One turning vector, and how many steps it has turned
The counts run from 0 to 905.
-177  226  146  381   32  -67   35   13 -200  107   70   18 -356  -73  307 -360  -51  337 -148  -69  -72   90  -44    9   86 -112 -195 -208  144  151  291   31   28  -37    8
226
 -73   54  286   -8 -246   29  225   32   55  146 -188  236 -224  124  217  -69  -62   65   94  -30   90  197  249   16  -78  204   41 -395  382  -10   -8   42  342  -71 -168
653
 -70   10   18  227  -41  -12  184  115   58  133 -307  176 -374  -19  344  131   82  139  -44  152  145  200   45 -153  142    5 -151 -400   73  179   46  -53  352    0 -140
49
 -38  178   89  -56  -95  -94  -77   78 -161   41 -100  -24 -324  177  528  -61 -104  -52  -22   82  111   89   79   -1   35   17  -41 -438  439  119 -180   21  203 -162  -42
860
 -44   41  201  202  220 -193   75    3   70   13 -124  299 -421  118  105 -304   67  186   -6  160  135   85  -88   18  120 -158 -228 -148  198  324  256   79  177  -67  -34
584
 -20  -28  117  -46  -61 -124  160  173    2    9 -117  174 -274  131  358   20  -89  -44  -35   89   38  313   17   29  -46  -15 -178 -545  285  160 -198   95  352  -62  -63
749
 -26  148  201  120 -240 -122   26  -10 -103   25   25  134 -224   51  398 -295 -178  154 -244  -75   46   40  266  -37 -110  -46 -224 -254  441  174  136 -135  -38  -37   67
518
-201  174  266    5  140  -57  209  144 -135  312  -81   79 -275   63   21 -364   42  296   67  229  134  222  -73  141  156   66 -227  -96  246  251   95  126  139   -3  -65
835
-203  288  316  271  -68  -24  -68   10 -228  163   33  -26 -290    6  342 -361 -115  213   69  -47  -39   36  105   57   70   72  -75 -208  352    2  159  108   -3 -182  -90
220
  17  -78  189   72  -26  -96  301   46  201   47 -211  429 -297  144   36 -151   39  120  -39   50  171  215   81    1  -30    3 -150 -284  243  224  108   45  362  -11  -81
144
 -94  159  147  277 -246  164  116  -36   17  131 -206  190 -359   79  228 -130   12  223  -49 -175  112   17  235  -77    2  142  130 -302  280   -4  117   51  356 -134 -138
657
-104  126  170  334 -278   59   12    0  -70  113  -33  154 -400  -72  308 -156 -104  215 -164 -188  -16  -29  193  -80 -100   21   56 -359  269   34  214 -106  164  -91  -56
113
-189  -14  266  210   68 -189  182  140  -31  156  -37  165 -334 -128  201 -208  -32  248  -10  231  -29  243  -66   41   72  -68 -358 -282  151  275  257  -22   10   57  -89
335
-144  304  174  -49   93  -23  109    3 -271  215   35  -34 -193  121  359 -348   54  240   55  124  199  210  -90   47  282   98  -93 -126  274  194  177   26    8   73  -60
827
 -42   92  129  260  -46 -161   94 -129 -110  -86  106  162 -257   26  478 -276  -59  236 -147 -111  -20  193  -11  -73  120 -134 -208 -310  196  129  361  -60   24   77  -61
376
 -88  153  153   75 -244  -22  147   42  -32  134 -234   87 -207   38  525   75  -18  105  -40   49  160  151  307 -113   79  122 -109 -337  326   54  -63  -97  148    0 -140
158
 -73  211   81 -100 -160  -19  -83  170 -225  197  -67  -25 -341  129  392 -114 -143   -8  -60  120  160    7   74   20  -23   32   -6 -386  455  182 -175  -45  158 -116   68
461
  27  -48   56   29   86 -189  283   40   24 -101   -3  276 -232  136  256 -139   -8  126 -158    6   60  369 -132   19   42 -103 -217 -415  154  261  101   80  306   95  -21
639
 -84  189   62   26   22   30    6  126  -77   91 -216   -4 -321  190  412    9   -7   29   60   74  120  172   29   16   91   70   18 -430  298   59 -250  173  384 -197 -101
204
 -36   15   15   31  -86   -5   66  202  -44  100 -103  178 -455   71  189  -27  -77   15 -155   42   89  135  -93    6 -114  -31   34 -535  260  208  -80   11  444  -60   60
352
 -82  241   86    1 -304   -7  112  102 -203  171  -49  -27 -149   56  479 -143 -120  169 -246  -26  161  122  263  -41    6   66 -119 -273  383  132  -49 -123   36   14   45
14
-115  189  131   -1 -195    3  -67   86 -187  242  -47  101 -456    7  282 -185  -80   48  -37  121  142  -97  -14  -56    2   34  139 -381  394  212  161 -193  134  -41   17
64
-169  163   -1  276  -30   76  155  271  -54  250 -288   -6 -367  -23  252   58   55  263 -123  120   84  172   47  -69   85   30 -144 -307   62  152 -137   55  363 -101  -35
450
 -22  248   81    0  142 -103  241  -57 -147   -5   31   72 -116  268  361 -386   52  249 -131  -44  170  332  -39   89  212   -9 -223 -146  243  174   83  173  153   59  -45
531
 -48  233   58    5  -31  -37  -75  111 -153   57 -119  -50 -308  181  526  -39 -102    6  -52   50  107   80  101   -4   51    4  -42 -435  391   79 -225  100  255 -189  -24
859
 -47   68  205  193  -78 -202   88 -113 -101  -94   86  166 -205    7  479 -263  -93  156 -123  -63  -33  196   63  -20   62  -86 -242 -297  275  118  323  -51  -28   57  -90
375
-100  100  311  103  171 -147  234   22   67  103 -186  207 -203  166  134 -288   79  241   71  154  194  256  123   79  154   23 -351  -50  286  194   49  190  149  -79 -139
37
 -22  125  103  157 -234  -76   34  -78  -48   54 -158  124 -282   58  579  -50  -47  106  -97   18  192   18  246 -174  105    6 -104 -300  368  132  145 -215   42   16  -99
814
 -25   52  199 -146  -63  -28  320  167   48  153 -198  243 -209  213   37 -171   -5  120  -47   84  181  298  144   77  -34  108 -129 -282  338  199 -148  147  366  -16  -30
796
 -60  156  277  -11  -62 -132  -99  -73 -180   76   71  106 -325  117  410 -293 -149  -14  127   21   63   14   -2   43   66    0   35 -363  468  100  222  -44   58  -75  -80
869
-105  216  237  233   71 -148   60   61 -163   45   80   38 -190   63  261 -459 -107  287 -182  -66  -38  181   57  113    0  -72 -341 -113  303  145   68  161  -14 -124   47
627
